In the rows, 128 means zero.
The rows of R fall into several groups, which share some directions, and each row is roughly a mix of its group's hidden directions.
R, 111 rows:
[[125 163 183 129 119 116 119  63 144 144 113 167]
 [155 115 115  86  98 168  60 128 118 103 126 108]
 [172 134  77 118 129 120 152 147 196 119 113 107]
 [153 140  82 143 151 168 126 140 149 178 127  76]
 [ 98 156 134  86 168 152 161 150  79 116 117  93]
 [164 157 112 134 155 129 150 145 208 126 107 112]
 [148 106 188 178 116 148 135 144 141 148 135 180]
 [113 144 109  70 146  93  89 146  85 105 133  96]
 [133 139 124 130 129  81 212 157 137 156 133 127]
 [143 143 141 122 133  38 129  98 112  97 117 131]
 [165 132  75 129  78 137 159 101 138 105 173 121]
 [ 98  92  96 125 160  75 155 141 103 101  95 102]
 [168 155 128 177 118 157  80 144 144 175 107 131]
 [154 140 166 140 108 153  54 119 160 106 107 116]
 [177 151  79 106 158 126 118 135 168 166 138  95]
 [137 100 140 140 146 105  86 103 200  98 101 120]
 [126 110 146 168 109 190 100 153 131  77 113 104]
 [ 79 184 105 165 163 161 138 102 145 125 139 143]
 [ 87  84  98  86 184 103 137 133 127 143 101 120]
 [105  63 188 114 107 108 143 140 122 100 112 141]
 [126 159  71 152 133  76 165 171 118 111 134 127]
 [109 102 125 136  96  93  83 106 113 130  59 114]
 [135 175 147 108 144 149  73  82 141 165 104 116]
 [124 155 177 149 139 168 178 118 143 117 175 104]
 [ 95 108 147 167 140 157 159 142  97  66 111 105]
 [162 133  75 142 100 121 138 120 111 195 161 121]
 [ 95  77 150  65 165 115 125 108 143 140 154 123]
 [176  88 138 123 117 172  73 123 157 137  95 125]
 [144 115 113 129 113  58 107 114 177 144 136 172]
 [ 92  91  87  94 132  91 160 132 120  84 126  91]
 [191 101  97 148 145 176 118 153 158 123 125 101]
 [141 158 160 146 152 163 167 142 154  95 178 159]
 [163 122 101  95 133 121  93  77 149 138 182 154]
 [ 96 108 129  59 113 119 155 117  97 108  90  96]
 [152 109 142  88 130 126 140 160 138 132 170 201]
 [109 163 163 157 121  97  68 160 112 102  98 119]
 [120 135 141 181  75 106 103 118 119 101  79 155]
 [144  75 150 123 190 138 175 112 141 102 133 142]
 [112 148  76  74 125 123 155  93 117 105 130  81]
 [115  91 155 168 102 150  77  83 138 112 128 163]
 [116 149 139 101 128 175  57  98 106  96 123 125]
 [147 127 160 113  51 120 116  92 128  84 134 128]
 [141 127 103 157 138 159 191 149 140 129 182  99]
 [194 106  71 141 144 146 123 155 146 139 114  99]
 [128 154  88 150 147 120  84  89 161 161  89 155]
 [136 189 163 151 130 170 143 146 171 161 146 123]
 [145 144 171 135 104 199 102 121 173 136 128 141]
 [113 124 162  83 182  95 128  88 154 119  93 132]
 [ 94 120  67 159 124 190 127 122 162 122 127 136]
 [134 167  81  97 141 138 145 172  70 136 130 105]
 [100 171 141 157 113 112  84  91 174 117 120  91]
 [130 132  85 130 168  94  54 129 152 137 136 111]
 [150  92 154 142  63 101 139 176 128 154 120 111]
 [ 75 141 127 112 123 113 162 112  93 161 189 114]
 [130 137 153 182  90 111 156 179 156 166 124 112]
 [172 100 172 125 125 135  71 110 154 154 159 150]
 [ 66 178 148 100 130  77 135 120 133 121 153 142]
 [140  38 123 103 129 115 111 111 162 146 131 138]
 [150  63 135 110  89 182 100 115 133 132 136 150]
 [130 121 172 175 164 162  95 115 181 131 112 143]
 [120 104  83 126 128  92 205 122 126 142 148 151]
 [150  90 129 189 117 121  79 155 170 143 118 119]
 [114 170 129 128  94 135 189 116 107  76 154 111]
 [120 174 117 117 135 131 181 141 103 154 193 140]
 [172  89 105 149 131 171 128 163 161 120 177 124]
 [143 135 156 118 173  60 140 103  92 134 159 143]
 [124 106 150 152 102 109 144 183 113  74 160  95]
 [125 103  68 128 149  83 146 132 152  95  81 114]
 [115 158 102 105  96 100 135 116  92 197 157 131]
 [108  68 142 121 187 104 126 171 133 128 160 125]
 [105 109 196  83 153 145 138  81 144 140 130 131]
 [167 129  94  70 181  98 123 137 116 112 128  99]
 [142 122  80  90 170 160 175 118 148 143 161 144]
 [124 123  86 154 190  80 168 125 156 122 120 131]
 [179 160 103  97 120 156 104  85 131 161 165 137]
 [162 119 159 123  83  80 154 171 144 138  96 104]
 [185 112 136 169  98 143 119 152 138 137 181 160]
 [163 138 108 149  69 161  77 159 119 138 101 129]
 [136  78 134 112 141 110  80  89 187 136 114 115]
 [165 140 179 134 107 156 110  91 140 144 110 185]
 [140 169  98 147 127 103 105 189  82 103 150 131]
 [157  95  94 175 151 132  92 152 171 166 136 117]
 [142  92 113  63  74 149 139 133  88 127 138 131]
 [186 158 121 138 134 182 118 141 117 131  71 115]
 [159 106 144 148  83  88 141 176 161 137  94 103]
 [146 113 194 113  82 158 101 160 107 154 128 116]
 [136 137 161 142 183 174  84 104 171 119 118 136]
 [107 124  93 161 177 137  86  85 153  91 115 139]
 [115 117 170 140 166  70 149  89  99 130 137 163]
 [ 75 157 122  80 144  84 160 143  90 131 141 131]
 [148 174 104 184 150 137  88 115 168 149 150 129]
 [140 158 190 157 154  80 102 102 147 111 109 133]
 [135 133 200 170 104 157 154 169 118 117 140 121]
 [132 153  73  92 124  82  80 109 109 102 141 142]
 [186 125 137  69 126 100  86 120 101 111 146 113]
 [ 80 141 111 171 132  82 154 146 122  79 116 157]
 [165 106 105  87 133 177 110 176 100 139  99 111]
 [131 161  97  86 154  74 126 105 107  82 108 113]
 [154  86 146 154  96 121  87 183 132 121 120  86]
 [105 149 100 159  73  69 106 134 109 128  98 137]
 [ 60 133 137 145  80 140  97 137  99 113 138  89]
 [134 148 135 131 104 175  48 133 139 105 111 103]
 [138 141 128  72  87 127 149 141  61 103 135 142]
 [137 108 127 107  94 170  77 113  85 136 177 139]
 [106 158 119  78 148 102 106 101 119 163  86  86]
 [127 126 145 117  92 212  82 125 143 124 123 131]
 [181  75 137 132 157 190 128 134 152 120 130 123]
 [114 105 171 157  79 172 100 129 158 122  88 138]
 [100 105  80 101 194 117 143 115 150 138 143  96]
 [152 144  88 127 110 183 120 169 105 154 151  85]
 [117 143 144 142  87 113 127 197 108 147 103  80]]
One row of each group comes first, with its name. Which group is each row after those in?
[189 113 165 129 110 144  84 162 145 158 152 108] | Q
[ 89 120 169  98 146 150  94 119 125  94  77  95] | B
[112  67  81  89 136  97 153  98 145 112 139 142] | X

[ 90 119 143 126 104 143 105 108  51 138 164 147] | Q
[116 177 145 126 150 154 105 175 136 124  87  78] | Q
[ 77 145 108 164 113 107 178 172 123 140  99 106] | Q
[126 205 185 111 113 112 122 105 115 113 120 129] | Q
[114 104 162 155 111 191 104 154 134  76 134 116] | B
[158  97  78 167 123 156 140 175 106 112 122  93] | B
[132  94 176 111 177 120 144  73 151 120 109 152] | B
[161 179 143 173 126 175 119 119 176 115 143 116] | B
[ 96 101  91 133  98  60 138 122  89 154 132 131] | B
[120 195 158 129 120 162 143 109 127 118 130  67] | X
[138 102  78 130 133  92 154  89 116 131 182 161] | Q
